[[-32  11   2  -8  39 -12]
 [ -2 -51 -17 -90  47  70]
 [ -5 -49  31 -31  23 -69]
 [ 11  43  17  35  -3 -54]
 [-45 -80 -22  -8  33  -9]
 [-25  -8  32  -1  37 -73]
 [-91 -22  17  77 -19  17]
 [ 71  12  -1 -39  15  44]
 [-40 -40   5 -17  56  48]
 [ 55  -6   9  67   7  60]
 [ 77  99 -26  42  -9  25]]
->
[[ 11   2  -8  39 -12 -32]
 [-51 -17 -90  47  70  -2]
 [-49  31 -31  23 -69  -5]
 [ 43  17  35  -3 -54  11]
 [-80 -22  -8  33  -9 -45]
 [ -8  32  -1  37 -73 -25]
 [-22  17  77 -19  17 -91]
 [ 12  -1 -39  15  44  71]
 [-40   5 -17  56  48 -40]
 [ -6   9  67   7  60  55]
 [ 99 -26  42  -9  25  77]]

[[  -1   -7  -20   39   -1   -2   -3    9   27  -37    3]
 [ -63    1  -13   35   23  -29    3    1   44   -9    0]
 [   4  -17   12    8    6   42   -9   27   -9   14   17]
 [  10  -15   69   -3    0   53    4   36  -52   -1    0]
 [  64   28  -18 -106    3  -21   -1  -42    1    4   -7]]
->
[[  -7  -20   39   -1   -2   -3    9   27  -37    3   -1]
 [   1  -13   35   23  -29    3    1   44   -9    0  -63]
 [ -17   12    8    6   42   -9   27   -9   14   17    4]
 [ -15   69   -3    0   53    4   36  -52   -1    0   10]
 [  28  -18 -106    3  -21   -1  -42    1    4   -7   64]]

[[  38   41]
 [   7  -26]
 [ -34 -110]]
->
[[  41   38]
 [ -26    7]
 [-110  -34]]

[[ 23 -49  -4 -17 -45   3  30  25  87  70 -44  -8  29]
 [ 46 -41   7 -33 -11 -14  53  -1  64  26 -48 -30   9]
 [ 24 -57   7 -35 -40 -32  22  51  88  51 -43  31  12]]
->
[[-49  -4 -17 -45   3  30  25  87  70 -44  -8  29  23]
 [-41   7 -33 -11 -14  53  -1  64  26 -48 -30   9  46]
 [-57   7 -35 -40 -32  22  51  88  51 -43  31  12  24]]

[[-91  16   0 -43]
 [-16 -12   0   2]
 [-62  17 -80  74]
 [-41  48 -18  38]
 [-54   0   0  30]
 [-58   0 -14  20]]
->
[[ 16   0 -43 -91]
 [-12   0   2 -16]
 [ 17 -80  74 -62]
 [ 48 -18  38 -41]
 [  0   0  30 -54]
 [  0 -14  20 -58]]

[[  8  69 -50 -82  28  28 -92 -12 -69]
 [-53   3 -60  39 -29   3 -93  46 -30]
 [-66  -6  16 105 -10  21 -56  73  43]
 [-38   0 -19 -40  32 -26 -29  -9 -41]]
->
[[ 69 -50 -82  28  28 -92 -12 -69   8]
 [  3 -60  39 -29   3 -93  46 -30 -53]
 [ -6  16 105 -10  21 -56  73  43 -66]
 [  0 -19 -40  32 -26 -29  -9 -41 -38]]

[[ -98 -109]
 [ -49  -42]
 [  34   49]
 [  93  -15]
 [ -27  -77]
 [ -27    9]
 [  19  -89]]
->
[[-109  -98]
 [ -42  -49]
 [  49   34]
 [ -15   93]
 [ -77  -27]
 [   9  -27]
 [ -89   19]]

[[ -72  -68]
 [ -45 -102]
 [ -35  104]
 [ -71  -68]]
->
[[ -68  -72]
 [-102  -45]
 [ 104  -35]
 [ -68  -71]]
---
[[-96  -4  41  23  -9 -39  20  -9  -9 -16  -2  20 -12   1]
 [  7 -65 -23 -28  26  43 -24   9  17 -29 -15 -30   7   9]
 [-34  -4  41  14 -33 -39   5  -6  17 -42  49  46 -12  -2]
 [ 69  37  16   6 -44 -39  20   1  26 -16  37  20 -19  -2]
 [  7 -65 -23 -28  26  43 -24   9  17 -29 -15 -30   7   9]]
->
[[-12   1 -96  -4  41  23  -9 -39  20  -9  -9 -16  -2  20]
 [  7   9   7 -65 -23 -28  26  43 -24   9  17 -29 -15 -30]
 [-12  -2 -34  -4  41  14 -33 -39   5  -6  17 -42  49  46]
 [-19  -2  69  37  16   6 -44 -39  20   1  26 -16  37  20]
 [  7   9   7 -65 -23 -28  26  43 -24   9  17 -29 -15 -30]]

[[ 24   0  96]
 [  9 -63 -79]
 [-31  30  21]]
->
[[  0  96  24]
 [-63 -79   9]
 [ 30  21 -31]]

[[ 14  -4  46  33  -3 -30]
 [ 22  41  -7 -50 -30  93]
 [ 24  -5  -5 -70  -9   2]
 [ 10  36   6 -58  25  82]
 [  3  20  -4 -41 -36 -39]
 [ -9 -80  53  45  13 -73]
 [-33 -25  53  29 -28 -58]
 [-11   3  22  18  16   5]
 [ 26  28 -75 -67  86  71]
 [ 28  35 -10 -87  42  76]
 [ 17 -36   6  -7  21 -31]
 [  7 -61  18 -69  47 -22]]
->
[[ -3 -30  14  -4  46  33]
 [-30  93  22  41  -7 -50]
 [ -9   2  24  -5  -5 -70]
 [ 25  82  10  36   6 -58]
 [-36 -39   3  20  -4 -41]
 [ 13 -73  -9 -80  53  45]
 [-28 -58 -33 -25  53  29]
 [ 16   5 -11   3  22  18]
 [ 86  71  26  28 -75 -67]
 [ 42  76  28  35 -10 -87]
 [ 21 -31  17 -36   6  -7]
 [ 47 -22   7 -61  18 -69]]

[[-38  39 -12  22 -15]
 [-85  86 -12 -28 -18]
 [-43 -30 -12   7 -85]
 [ 14   6 -12  38 -12]
 [-29  69 -12  62 -27]
 [ 28 -25 -12  31  -4]
 [-66  83 -12 -21  16]
 [-22  57 -12  20  -7]]
->
[[ 22 -15 -38  39 -12]
 [-28 -18 -85  86 -12]
 [  7 -85 -43 -30 -12]
 [ 38 -12  14   6 -12]
 [ 62 -27 -29  69 -12]
 [ 31  -4  28 -25 -12]
 [-21  16 -66  83 -12]
 [ 20  -7 -22  57 -12]]

[[ 83  33  -4   0   4  -2   0   4   8 -41 -13   7  20]
 [-31 -35  12  -1   3   0   3   0  19  47  23   1   4]
 [ 68  38 -43   2   1  -1  -1 -13  52 -39 -10  -4  16]
 [ 38 -21   0  -2  -2  10   3   0  15   2 -12   0  -5]
 [-97  36  -6  -1   3 -23  -5   1 -16 -18  33   1  14]
 [-49  -7   8   2  -2   3  -4  11   1  -6  16  -2  11]]
->
[[  7  20  83  33  -4   0   4  -2   0   4   8 -41 -13]
 [  1   4 -31 -35  12  -1   3   0   3   0  19  47  23]
 [ -4  16  68  38 -43   2   1  -1  -1 -13  52 -39 -10]
 [  0  -5  38 -21   0  -2  -2  10   3   0  15   2 -12]
 [  1  14 -97  36  -6  -1   3 -23  -5   1 -16 -18  33]
 [ -2  11 -49  -7   8   2  -2   3  -4  11   1  -6  16]]

[[  13    1   14   21  -28   -2   21  -15   34   -3   11    8]
 [  10  -39   14  -60  -54  -11   18  -60   43  -17   -3   -3]
 [  22   14   27   34   66    7  -63   49  -58   -2  -24   -5]
 [ -22    1  -32   11  -47  -52  -57  -15  -28  -66   25  -29]
 [   5    1   71   25  -71  -71  -49    1   78 -101   98   -8]
 [ -19  -39   78  -46  -11   23   37  -49   56    8  -44  -52]
 [ -46   -9  -17   28   49   47   59  -19   13   46  -24  -87]]
->
[[  11    8   13    1   14   21  -28   -2   21  -15   34   -3]
 [  -3   -3   10  -39   14  -60  -54  -11   18  -60   43  -17]
 [ -24   -5   22   14   27   34   66    7  -63   49  -58   -2]
 [  25  -29  -22    1  -32   11  -47  -52  -57  -15  -28  -66]
 [  98   -8    5    1   71   25  -71  -71  -49    1   78 -101]
 [ -44  -52  -19  -39   78  -46  -11   23   37  -49   56    8]
 [ -24  -87  -46   -9  -17   28   49   47   59  -19   13   46]]
---
[[-101   82   29  -70]
 [   8  -40  -91  -82]
 [  45   11   -6   90]]
->
[[ 82  29]
 [-40 -91]]

[[-38  23 -34 -14  -9]
 [ 44 -53  17 -14 -14]
 [-31   7 -35 -22 -23]
 [-39 -81  12 -17  34]
 [-19 -82 -60  11   4]]
->
[[ 23 -34]
 [-53  17]]

[[-73  53 -22  28  39]
 [ 23 -58 -48 -89 -50]
 [ 13   4  54 -14 -56]
 [ 32 -13   4 -34 -80]]
->
[[ 53 -22]
 [-58 -48]]

[[ 17 -24  51   1  65]
 [ 34 -44  81  35 110]
 [ 55 -20 -75  -1  26]
 [ -4  -5   2   7  -3]]
->
[[-24  51]
 [-44  81]]

[[-43   6  32]
 [-59  80  57]
 [-42  43 -20]]
->
[[ 6 32]
 [80 57]]

[[ 37 -56 -80 -28 -27]
 [ -7 -22  -7 -38 -47]
 [-19 -23 -35 -20 -40]
 [-15  17  35 -18 -31]
 [ -3 -28 -41 -31 -33]]
->
[[-56 -80]
 [-22  -7]]

[[-15  23 -32]
 [ 39 -89   8]]
->
[[ 23 -32]
 [-89   8]]

[[ 70 -27  31]
 [-46 -56  78]
 [ 69  54 -46]]
->
[[-27  31]
 [-56  78]]

[[ 94   0  -6 -10]
 [-84 -15  -2  -7]
 [ 71 -13 -10 -13]
 [-35 -36 -14 -20]
 [-57 -32 -14 -16]]
->
[[  0  -6]
 [-15  -2]]
